One turn moves each row of this set onto another row. After a few examples, where does it send each row asked below?
Feg: -14; 7; 1; 5; 13; 14; 11; 27; 4; -3; 35; -12; -23; -13; -6; -8; -18; -37; -10; 8; -9; 11; -2; -6; 28; 9; 20; -9; -10; 13; 36; -45; 17; -2; -7; -17; 24; 12; -31; -5; -24; -17; -11; 3
sikob: -26; 2; -9; 8; -9; -14; 23; 17; 16; 4; 41; -28; -14; 3; -15; -8; -32; -18; -14; 14; -7; 16; 7; -10; 22; 19; 27; -28; -5; -3; 32; -53; 23; 3; 23; -24; 11; -2; -12; -17; -26; -16; -23; 11
pato: -5; -25; 7; 29; 3; -33; 22; -13; 7; 9; -13; -13; -29; 17; 2; -23; -53; 15; 8; 7; 0; 4; 7; -34; 14; 16; 13; -42; -7; -20; 21; -18; 10; 10; 41; -19; -30; 5; -5; 1; 26; 1; 1; -10
fod: 46; 21; -12; 0; 11; -15; -11; 43; 6; -2; -14; -6; -6; 0; -1; 46; 0; -18; -5; -12; 30; -16; 3; 10; 19; 2; -14; -32; 15; 11; -34; 0; -14; -2; -11; 36; -24; -17; 15; -9; -19; 23; -13; -4
pivo: 4; -38; 20; 9; 28; 22; 25; 17; -1; 11; 0; -6; -16; 23; -1; -18; -24; -22; 11; 7; -15; 7; -5; -26; 31; 13; 8; -17; -8; 12; 55; -21; -3; 10; 11; -4; -4; 16; -17; 9; 16; -11; -17; -31
vumop: 45; 19; -1; 1; 24; -5; -3; 41; 12; -1; -30; -2; 6; 23; -5; 30; 7; -20; -1; -6; 21; -18; 8; 16; 14; 21; -14; -35; 14; 9; -30; -3; -8; -8; -33; 33; -34; -25; 2; -8; -14; 13; -19; 3
Dufop: 54; 17; 2; 0; 12; -13; -7; 41; 5; 5; -29; -7; -7; 15; -4; 39; 6; -11; -3; -16; 25; -19; 6; 16; 25; 18; -14; -39; 10; 9; -29; 3; -7; -12; -16; 39; -22; -24; 8; 2; -7; 22; -13; 3
muz: -12; 11; 0; 20; -12; -42; 1; -30; 8; 11; 28; -4; -33; -23; 24; -4; -32; -3; 5; 17; 17; -10; 2; -30; -6; 12; 25; -45; -2; -25; 15; -27; 27; -22; 21; -10; 7; -6; -10; -7; -6; -2; 13; 8
rared: 49; 14; -8; -9; 21; -8; -5; 33; 16; -9; -35; 7; 16; 25; -13; 29; 9; -15; 4; -14; 6; -17; 11; 14; 15; 14; -18; -36; 6; -1; -21; 1; -13; -4; -16; 43; -33; -15; 1; -2; -9; 5; -8; -5
metuf: -8; 7; -12; 29; -11; -39; 15; -7; 17; 2; 23; -15; -28; -12; -3; -14; -51; 7; -3; 7; 10; 8; 8; -28; 10; 15; 19; -41; -5; -28; 5; -39; 28; -13; 32; -24; -5; 2; -15; -13; -4; 0; 15; 19
fosub: -11; -31; 22; 2; 7; -1; 9; -5; 6; 18; 17; -16; -11; 35; 16; -7; -12; -30; 6; 22; -9; -1; 6; -27; 20; 19; 19; -37; -15; -5; 61; -23; -2; 9; 18; -6; 0; -4; -4; 0; 1; -22; -34; -23
fubug: 35; 31; -15; -8; 17; -14; -15; 34; 7; -4; -17; 5; -3; 0; -2; 48; 11; -21; -2; -18; 20; -16; 5; 25; 18; 3; -12; -26; 23; 6; -41; -17; 1; 10; -8; 33; -20; -13; 9; 1; -18; 11; -13; 0
Rumun: -29; 6; 2; 2; -7; -12; 1; -3; 11; 10; 41; -18; -18; -3; 12; 2; -11; -38; -12; 25; -1; -2; 5; -15; 10; 15; 25; -30; -12; -8; 39; -41; 16; -4; 7; -15; 24; -8; -14; -14; -28; -22; -22; 7
povu: 38; 23; -12; 0; 22; -6; -9; 46; 15; -3; -15; -3; 7; 10; -4; 38; 2; -25; 0; -3; 24; -12; 6; 12; 8; 6; -14; -32; 18; 8; -32; -7; -16; -1; -28; 32; -36; -20; 12; -16; -20; 16; -17; -6
Tiva: 30; 19; -13; -9; 25; -6; -13; 44; 13; -7; -31; 11; 4; 17; -12; 39; 11; -32; -7; -9; 10; -13; 6; 20; 13; 4; -14; -27; 12; 0; -30; -9; -19; 13; -18; 35; -24; -11; 9; -6; -23; 5; -12; -7
Naten: -20; -31; 8; 14; 6; -7; 27; 13; 8; 14; 7; -24; -14; 34; -7; -15; -32; -12; 1; 11; -13; 11; 6; -14; 29; 20; 21; -30; -7; 1; 45; -33; 5; 25; 33; -20; -15; 2; -3; 0; 6; -15; -35; -19
Pazag: 20; -16; 12; 29; 19; -13; 17; -12; -1; 11; -14; 3; -27; -9; 9; -26; -48; 11; 26; 1; 2; -7; -5; -41; 13; 8; 8; -31; 2; -5; 23; -6; 12; -13; 22; 1; -18; 14; -19; 14; 31; 7; 23; -20
Buku: -1; 24; -6; 23; 3; -18; 5; -1; 4; -2; 22; 2; -36; -46; 7; -14; -41; -5; 5; 2; 8; -3; -6; -22; 9; 7; 16; -24; 2; -4; 2; -34; 34; -26; 6; -10; 13; 10; -35; -1; -8; 2; 27; 12
pila: 55; 28; -6; -4; 14; -19; -11; 28; 10; -7; -22; 3; 12; 11; -8; 36; 5; -3; 7; -24; 17; -19; 7; 18; 22; 8; -16; -37; 21; 2; -34; -4; 5; -10; -1; 42; -26; -19; 4; 4; -8; 10; -8; 0
vebu: 5; -26; 17; 19; 4; -29; 12; -35; 2; 21; -2; -5; -22; 16; 26; -12; -32; 1; 20; 15; 8; -14; 3; -44; 4; 16; 16; -49; -5; -17; 35; -5; 11; -8; 32; -2; -16; -3; -2; 9; 25; -3; -3; -19

vebu goes to fosub
Naten goes to sikob
fubug goes to pila
Where do these go?
pivo goes to Feg
fod goes to Dufop

One turn moves each row of this set onto another row. After a few examples, where does it send each row asked below?
kur: 2; -4; -1; 21; -9; 20; 3; -15; 34; 16; 18; 8; 32; 6; -10; -11
bot: -12; 14; -33; -2; 0; 15; 15; -37; 14; 10; 11; 0; 19; -4; -3; -16
bip: 13; 17; -22; 5; 10; -19; 13; 33; -35; -20; 5; 14; 0; -12; 29; 5
kogob: -5; 2; -21; 3; -7; 25; 4; -29; 24; 4; 25; 1; 33; -4; -2; -8
delu: -11; -10; 7; -11; -5; 16; 13; 9; -9; -35; -31; 23; 11; -28; 15; 31
Dogi: -12; 14; 0; -24; -10; -7; 29; 11; 4; -33; -22; 24; -7; -16; 3; 36
Nop: 14; 13; -8; 18; 10; -15; 10; 39; -36; -14; -14; 15; 3; -11; 17; -3
Livas: 16; -36; -8; -7; -26; -14; 3; -11; -21; -31; -3; -9; 0; 17; 19; 14
teka: 13; 19; -18; -2; -2; -13; 6; 38; -24; -32; 21; 16; 15; -9; 25; 18
git: 14; 14; -1; 8; -8; -8; 2; 48; -15; -32; 12; 20; 17; -9; 8; 18
gakid: 5; -30; 15; 6; 4; 8; 7; 11; -8; -11; -22; 25; 5; -19; 42; 23
dapi: 3; -2; 8; 24; -2; 18; 12; -6; 41; 24; 14; 16; 22; 4; 4; -7
kalu: -2; 6; -3; 27; -3; 5; 14; -16; 28; 29; 2; 8; 17; 10; -15; -25
debo: -15; 27; -22; 1; 10; 14; 29; -25; 15; 13; -10; 7; 5; -6; -8; -19
Bibev: 15; -22; 5; 0; -34; -30; 12; 3; -9; -26; -11; -5; -9; 28; -4; 12
mopob: -5; 17; -2; 20; 4; 5; 27; -9; 33; 28; -5; 15; 5; 7; -11; -18
Gotu: -2; -6; -10; 8; 0; 34; 4; -20; 30; 6; 24; 11; 32; -8; 13; -3
Nubi: 10; -16; 11; 5; 5; -19; 20; 16; 4; 4; -11; 30; -16; -4; 47; 25
roku: 9; -28; -12; -8; -25; -15; 8; -13; -28; -33; -20; -11; -4; 13; 5; 7
maso: 14; 9; 6; 21; -1; -8; 5; 51; -24; -23; -8; 19; 15; -9; 5; 4
Lisu: -8; 17; -22; 13; 2; 4; 21; -27; 14; 24; -4; 1; 8; 3; -12; -27
gosa: 20; -33; 1; -2; -31; -25; 4; -1; -6; -26; 2; -4; -3; 26; 12; 15
bige: -1; 12; 2; -12; -6; -29; 34; 15; 10; -8; -11; 29; -21; 0; 25; 32
Rebin: -14; 13; -29; -7; 7; 31; 15; -32; 14; 0; 8; 6; 23; -16; 6; -8
mefe: 9; -18; -3; -5; -29; -25; 14; -6; -20; -30; -24; -7; -9; 21; -9; 8

debo goes to Rebin
kogob goes to kur
Nop goes to bip
Where do these go?
Livas goes to gosa
Dogi goes to delu

